In the rows, 128 means zero.
Turns in one plane each, and the order they were made in; the first pair answered
z993 (before |-> after):
[147 110 118 120 142 123 118 126  85 150 121 164 126 143 108 145 132 146
 158 137] |-> [137 115 128 118 145 105 120 137  78 155 110 146 144 125 111 155 126 162
 137 129]
[ 94 161 143 117 146 145 117 163  98 159  68 108 142 125 108 133  98 172
 126 140] |-> [ 89 163 156 117 151 167  93 156 101 148  77 137 106 146 108 101 113 130
 145 149]
[138 120 105 118 124 121 158 120 119 153 111 133 169 123 102 156 135 163
 164 126] |-> [107 148 131 105 129 110 141 148 110 134  90 109 162 107 101 148 128 142
 131 113]
z217 (before |-> after):
[109 135 140 127 149 103  96 128 113 139 129 137 166 134 122 141 112 132
 123 118] |-> [105 137 138 124 141  96 105 127 123 129 139 125 167 129 130 130 115 123
 112 104]
[121 156 129 102 144 134 113 129 106  88 123 138 149 144 103 121 144 105
 145 107] |-> [118 145 128 121 122 109 156 144 145  95 138  96 139 118 137 126 121 131
  94  95]
[101 107 130 191  88 143  91 111 121 181 134 138  71 191 158 115 143 163
 138 154] |-> [109 112 122 163  88 129  60  93 115 131 153 151  70 194 146  92 159  96
 140 132]
z278 (before |-> after):
[141 134 112 106 133 115 147 127 119 118 116 142 155 111  72 151 135 128
 169 126] |-> [138 133 113 132 148 111 125 117 105 147 126 155 152 133  78 160 139 129
 168 143]
[162 102  89 113 102  84 176 112 153 100 172  94 156  86 145 151 114 122
  96  92] |-> [130 131 114 105 136  55 133 123 102 116 139  87 189  99 118 181 102 130
  81 102]
[106 141 136 146 142 113 104 128 111 147 130 129 126 152 133 131 125 138
 115 145] |-> [128 119 122 153 121 129 137 120 145 132 148 130  99 147 161 114 138 133
 127 134]
[115 125 116 139 131 136  91 105  85 120 135 111 111 131 128 133 124 117
  96 123] |-> [126 106 108 153 117 152 107 101 114 120 150 112 100 128 147 123 123 118
 105 122]
z844 (before |-> after):
[135 149 121 102 134 144 143 114 104  47 142 132  96 135 125  84 128  82
 100  95] |-> [138 157 118  84 140 133 160 119 101  51 125 125 117 126 108 100 124  93
 109  87]
[131 112 136  96 102 146 168 151 175 117 149 105 126  76 113 101 140 100
 117  91] |-> [116 114 141 114 106 126 144 152 171 123 169  95 118  84 132 102 131  89
  87  99]
[149 111 111 134 122 138 118  98 134 137 150 162 109 136 118 131 140 120
 164 138] |-> [137 125 112 105 127 101 136 116 124 133 135 121 165 106 101 162 122 150
 120 127]
Now pairs of rows:
Each pair is 2 to 4 turns apart.
[144 105 123 154 116 160 144 120 156 145 137 145  85 139 157  94 130 136
 149 141] |-> [165  97 101 148 116 144 165 116 149 163 145 137 126 121 143 126 122 170
 151 135] -> z217 then z993
[135 108 129 130 101 174 143 123 150 139 129 165  84 129 132 103 152 107
 193 153] |-> [100 150 141  99 140  82  97 136  79 135 123 119 174 122  96 161 133 115
 114 137] -> z217 then z844 then z278 then z217
[136 105 115 145 116 104 120 101 169  96 189 118  99 118 160 104 119  91
 102 120] |-> [127 106 125 178 124 106 118 120 160 159 170 102 103 129 164 136  99 151
  81 137] -> z278 then z278 then z217 then z278
[121 138 130  76 146  81 109 116 111 108 147 120 153 122 104 121 128 122
 108 112] |-> [134 104 120 123 131 103 157 126 152 154 163 112 118 119 148 120 122 171
 105 128] -> z217 then z278 then z278
[151 117 144 136 137 103 107 138 119 168 122 148 143 114  84 186 101 157
 143 162] |-> [166  92 117 147 125  94 110 113 138 158 168 154 131 121  98 177 109 133
 139 154] -> z993 then z278 then z217 then z993
[122 128 121 125 127 121 108 110 144 104 155 126  93 161 138  68 157  51
 130 100] |-> [165 100  82 134 126 105 191 110 149 174 153  95 153 124 130 149 133 168
 141 108] -> z993 then z217 then z844
[100 148 139 112 113 142 142 147 151  65 123 126  79 110 136  75 140  62
 116  93] |-> [ 94 158 144 119 125 123 132 152 147  72 127 107  90 104 138  80 126  72
  88  88] -> z844 then z844
[143 120 110 153 100 175 126 128 143 117 116 144  80 140 131 111 144 113
 164 133] |-> [142 114 112 165  98 171 145 135 154 126 118 132  77 136 143 118 136 138
 142 131] -> z217 then z217
[110 173 159 107 127 142 107 145 101 159  74 120 137 128 100 142 106 148
 149 128] |-> [149 120 127 136  92 173 157 124 163 154 114 131  90 116 142 122 115 153
 170 125] -> z278 then z278
[119 128 118 171 140  82  83 112 155 129 200 115 134 158 156 157  87 139
  67 139] |-> [109 137 131 172 145  97  63 112 162 119 200 133 115 176 158 136  95 100
  70 140] -> z993 then z993
[149  80 100 170 126 114 150  95 167 159 182 127 146 150 154 138 125 172
 104 125] |-> [169  81  88 139 134 134 165  94 150 156 159 145 172 147 117 153 136 173
 155 133] -> z217 then z844 then z278
[174 114 138 111 129 148 183 135 121 155 109 157 108  93 125 119 121 189
 141 130] |-> [186 122 129  84 138 137 160 116 109 136 115 162 136 101  97 130 136 160
 154 121] -> z217 then z993
[143 103 120 147 124 180 121 110 137 144 132 184  87 166 132 113 146 127
 196 155] |-> [ 76 146 175 157 133 126  66 143 115 122 124 132  78 158 152 105 126 102
  80 137] -> z993 then z844 then z993 then z993
[148 115 118 125 154 149 110 104  97 156 122 178 156 168  84 151 137 133
 200 176] |-> [168  92  96 147 133 136 164 105 126 186 145 155 161 147 116 159 127 187
 177 165] -> z993 then z278
[141 111 131 137 110 146 124  91 142 110 156 147 103 158 147 108 157  97
 143 139] |-> [107 145 154 116 139  96 105 118  91 133 119 110 165 151 114 154 139 132
 100 143] -> z993 then z278 then z993 then z278
[109 139 172  74  72 173 160 150 177  85  63 112  80 113 146  65 133 107
 117 110] |-> [122 126 158 101  85 207 166 145 179 138  64 146  69 133 142  80 133 148
 177 145] -> z217 then z993
[144 113 130 125 117 175 131 130 152 117 124 145  86 129 145 103 140 107
 179 139] |-> [144 106 123 139 112 157 171 150 163 144 121 110 109 108 151 127 120 169
 151 129] -> z217 then z217 then z993
[144 128 116 143 121 116 127 118 161  83 196 116  88 135 142 118 134  62
 115 107] |-> [152 124 118 165 124 160 188 149 163 166 142  99 101 120 140 157 116 175
 149 139] -> z217 then z844
[126 146 115 149 171 171 131 108 109 237  74 132 129 182 131 156 141 204
 206 176] |-> [117 120  98 148 125  72 123  70 178 112 204  78  97 142 210  98 150  70
  55  88] -> z993 then z217 then z278 then z217
[117 125 141 131 149 125  90 125 103 159 122 165 154 163 116 132 120 117
 140 168] |-> [152  98 114 141 115 144 144 112 165 133 158 162 115 142 153 103 133  98
 144 143] -> z278 then z217
[135 114 120 163 100 145 158 131 142 165 130 134 120 119 143 133 120 185
 148 152] |-> [116 139 145 145 102 170 143 143 139 129 101 140  91 126 134  95 133 146
 169 154] -> z993 then z993 then z844 then z993
[112 122  85 175  86 118 153 146 136 152 136 128 137 120 148 158 109 179
  88 136] |-> [102 148  94 151  89 109 165 154 120 127 113 116 156 101 124 160 103 176
  80 120] -> z278 then z278
